One turn moves each row of this set onto another row. After a few examples, where does it send each row asked below?
kufeg: [.11 .07 .03 -.15 .18 -.02 .00 .11 -.17 .07 .12 -.02 .08 .08 .28 -.06 -.16 -.05 .12 -.14 .06 -.04 .33 -.01 .17 -.13]
zotot: [.13 .04 .00 -.05 .22 .08 .15 .31 -.04 .07 -.07 .09 .30 .12 -.16 .37 -.23 .14 -.11 .05 -.02 -.05 .18 .14 -.02 -.19]
vusi: [-.05 .09 -.01 .05 .11 -.05 .29 .05 .17 .01 .12 .04 .03 .05 .31 .13 -.13 .14 .07 -.18 .11 -.02 .22 .13 .15 -.15]
gapof: [.14 .14 .15 .01 .18 .27 .06 .05 -.17 -.10 -.22 .17 .22 .17 .02 .12 -.28 -.14 -.02 .13 -.13 -.22 .09 .03 .06 -.10]
vudi: [.01 .28 -.03 .06 .03 -.11 -.03 .08 .11 .17 -.19 -.16 .03 .14 -.23 -.02 -.10 .04 -.08 .02 .11 -.07 .30 .30 .25 -.13]
Lud: [-.02 .17 .02 .05 .08 .15 .05 .04 .09 -.16 -.24 .05 .02 .13 .07 .15 .07 -.03 -.02 -.08 .08 -.38 .10 .05 .35 .08]
kanu: [-.18 -.01 .16 -.12 .04 .04 .08 .09 -.08 .08 -.24 -.04 -.11 .08 .11 .06 -.07 -.13 .15 .12 .10 -.37 .29 -.01 .27 -.02]
Mifi: [.03 -.16 .15 -.25 .07 .12 .17 -.07 .20 -.14 -.10 .13 .07 .05 .04 .14 -.18 .11 -.07 -.10 -.01 -.02 .13 -.06 .04 -.21]
vosaz: [.00 .26 -.03 .09 .02 .25 -.03 .02 .10 -.14 -.22 .06 .21 .16 .07 .09 -.01 .07 .01 .23 .10 -.09 -.02 .12 .23 -.06]
zano: [.14 .16 -.03 .05 .20 .29 .10 .05 -.19 -.05 -.32 .18 .20 .11 -.01 -.04 -.13 -.13 -.16 .10 .03 -.12 .15 .03 .05 -.06]
riko: [.09 .08 .16 -.08 .20 -.04 -.06 .15 .14 -.03 -.37 -.01 .08 .22 -.37 .00 -.27 .09 .14 .10 .09 -.09 .26 .10 .17 -.03]
zum: [.04 .15 -.06 -.04 -.01 .08 .16 .26 -.13 .03 -.18 -.03 .14 .26 .07 .01 -.19 -.16 .04 .17 .06 -.04 -.06 .13 -.08 -.16]
nota: [.00 .04 .08 .11 .16 -.11 .00 .19 .26 .00 .01 .09 -.08 .20 -.18 .00 -.29 -.24 .10 .05 .11 -.03 .16 .08 .15 .01]
Nenu: [.13 .28 .10 -.07 .25 -.20 .03 .23 -.01 .12 -.17 -.09 -.06 .19 -.13 .18 -.17 -.07 .06 -.14 .18 -.13 .22 .22 .35 -.06]
Zup: [.22 .10 -.01 -.15 .34 .17 .14 .21 -.01 .06 -.25 .12 .15 .24 -.02 .20 .00 -.19 .02 -.05 -.10 -.12 .00 .15 .10 -.13]
leb: [.00 -.13 .04 .16 .07 .09 .13 .11 .09 .09 -.09 .09 .07 .02 -.05 .46 -.15 -.12 .05 -.04 .14 -.08 .23 .22 .17 -.24]
zipi: [-.13 .08 .00 -.06 .40 .12 .04 .04 .00 .07 -.05 .01 .15 .06 .26 .10 -.16 .09 .25 -.21 .06 -.15 .16 .03 .09 -.12]
tas: [-.15 -.01 .07 -.08 .23 .13 -.03 .01 .03 -.02 -.30 -.08 -.06 .12 .17 -.03 -.08 .14 .02 -.06 .02 -.08 .13 -.16 .27 -.01]
Vob: [.08 -.15 -.09 -.02 .10 -.09 .16 .22 .01 .02 -.12 -.06 .20 .01 -.19 .21 -.14 -.10 -.16 .27 .13 -.24 .10 .07 .07 -.07]
Nir: [.01 .06 .08 -.07 .16 -.01 .15 .08 .01 -.05 -.15 .04 .04 .29 -.40 -.16 -.24 .05 .08 .12 .06 -.13 .34 .09 .24 -.11]
Miza: [-.01 .12 .02 -.16 .26 -.16 .00 .15 .11 -.10 -.10 .14 .06 .04 .01 .23 .12 .16 .02 .11 .11 .15 .24 .23 .05 -.13]
poto: [.10 .25 .19 -.15 .37 -.03 .10 .13 .12 .01 -.02 .13 .14 .00 .03 .16 -.17 -.03 -.04 -.14 .39 -.03 .17 -.07 .22 -.19]
bup: [-.09 -.01 -.03 -.23 .01 -.06 .07 .39 -.08 -.23 -.09 .09 .08 .07 .00 .23 -.02 .02 .11 .02 .12 -.04 .16 .26 .12 .10]
Feko: [.09 .10 .09 -.16 .08 .08 .07 .04 -.12 -.08 .18 .00 .06 .08 .27 .36 -.21 -.03 -.03 -.03 .05 .06 .22 .04 .15 -.07]
dugad: [.07 .25 .17 -.12 .30 .08 -.06 .03 -.09 .16 -.10 -.05 .11 .01 .03 .06 -.44 .03 -.05 -.19 .07 .03 .28 .15 .18 -.23]
kupa: [.02 .09 -.15 -.04 .25 -.26 .19 .28 .10 .00 -.15 -.02 .09 .09 -.06 .11 -.19 -.12 -.01 -.08 .21 .02 .36 .33 .16 -.14]
fim: [.05 -.01 -.05 -.21 .18 .03 .33 .20 -.14 .03 -.19 -.05 -.04 .01 -.06 .02 -.31 .06 -.11 .07 .00 -.02 .40 .05 -.01 -.02]
Kuni: [.00 .15 -.04 .16 .00 .00 .16 .13 -.12 .00 .02 -.03 .01 -.23 .03 .32 -.15 .07 .07 .08 .07 -.15 .26 .07 .10 -.21]
bel: [.01 .03 -.01 -.05 -.01 -.01 .02 .12 .08 -.24 -.10 .17 .09 -.01 .23 .12 .04 .08 -.06 .15 .17 -.25 -.04 .07 .11 -.16]
golom: [.09 .36 .11 -.24 .01 .11 .01 .17 -.09 .05 .05 .05 .19 -.06 .06 -.02 -.19 .04 -.10 .03 .16 .08 .22 .08 .29 -.15]
bazi: [-.34 .25 .04 -.07 .23 .07 .17 .11 .02 .01 -.25 -.07 .06 .04 .11 .10 -.09 .17 -.01 .15 .15 -.28 .12 -.01 .14 -.21]
dani: [-.09 .19 .15 -.11 .16 .14 -.01 -.03 -.02 -.12 -.33 -.08 -.09 .17 .23 .01 -.13 .16 .14 .06 .10 -.10 .25 .00 .23 .05]
tido: [.05 .00 .16 -.04 .10 -.09 -.02 .17 -.12 .08 -.03 .10 .28 .12 -.19 .01 -.23 -.14 .04 .34 .05 -.15 .29 .01 .12 -.11]
ruz: [.10 .22 .17 -.17 .14 -.06 -.01 -.03 -.13 .07 -.11 .00 .09 .10 -.03 -.02 -.28 -.07 -.02 -.34 .10 -.05 .15 .09 .22 -.31]
rodo: [-.05 .13 -.06 .08 .21 .07 -.01 .02 .32 .07 -.19 .03 .10 -.02 -.27 -.07 -.14 .10 .21 .03 .04 -.04 .29 .05 .09 -.15]
Pepup: [.04 .13 -.03 -.12 .02 .07 .25 .09 .09 -.23 -.25 .12 -.20 .11 .01 .05 -.29 -.08 .01 -.22 .08 -.10 .28 .28 .16 -.16]
tazel: [-.12 .14 -.10 -.01 .01 -.13 -.12 .12 .12 -.05 -.17 -.03 -.09 .06 -.06 .14 -.21 .11 .13 .00 .25 -.01 .38 .31 .07 -.14]
boral: [.07 .08 .00 -.12 .08 -.02 .03 .07 .09 -.12 -.47 .07 -.03 -.12 -.07 .11 -.13 .02 -.31 .14 .08 -.06 .20 .03 .12 -.24]
tonuf: [-.09 .05 .05 .04 .10 -.08 .00 .15 .11 -.28 -.37 .15 .03 .07 .04 .33 .00 -.01 .10 .10 .12 -.28 .29 .01 .13 -.01]
Siz: [.09 -.11 -.03 -.11 .25 .12 .04 .20 -.03 .02 -.14 .11 .47 .17 -.13 .05 -.08 -.01 .01 .10 .02 -.17 .21 .00 .05 -.25]

Siz goes to Lud
fim goes to boral
Kuni goes to Miza
And these:
vosaz goes to zipi
Zup goes to kanu
poto goes to nota
riko goes to gapof
Nir goes to zano
Vob goes to bel
tazel goes to zotot

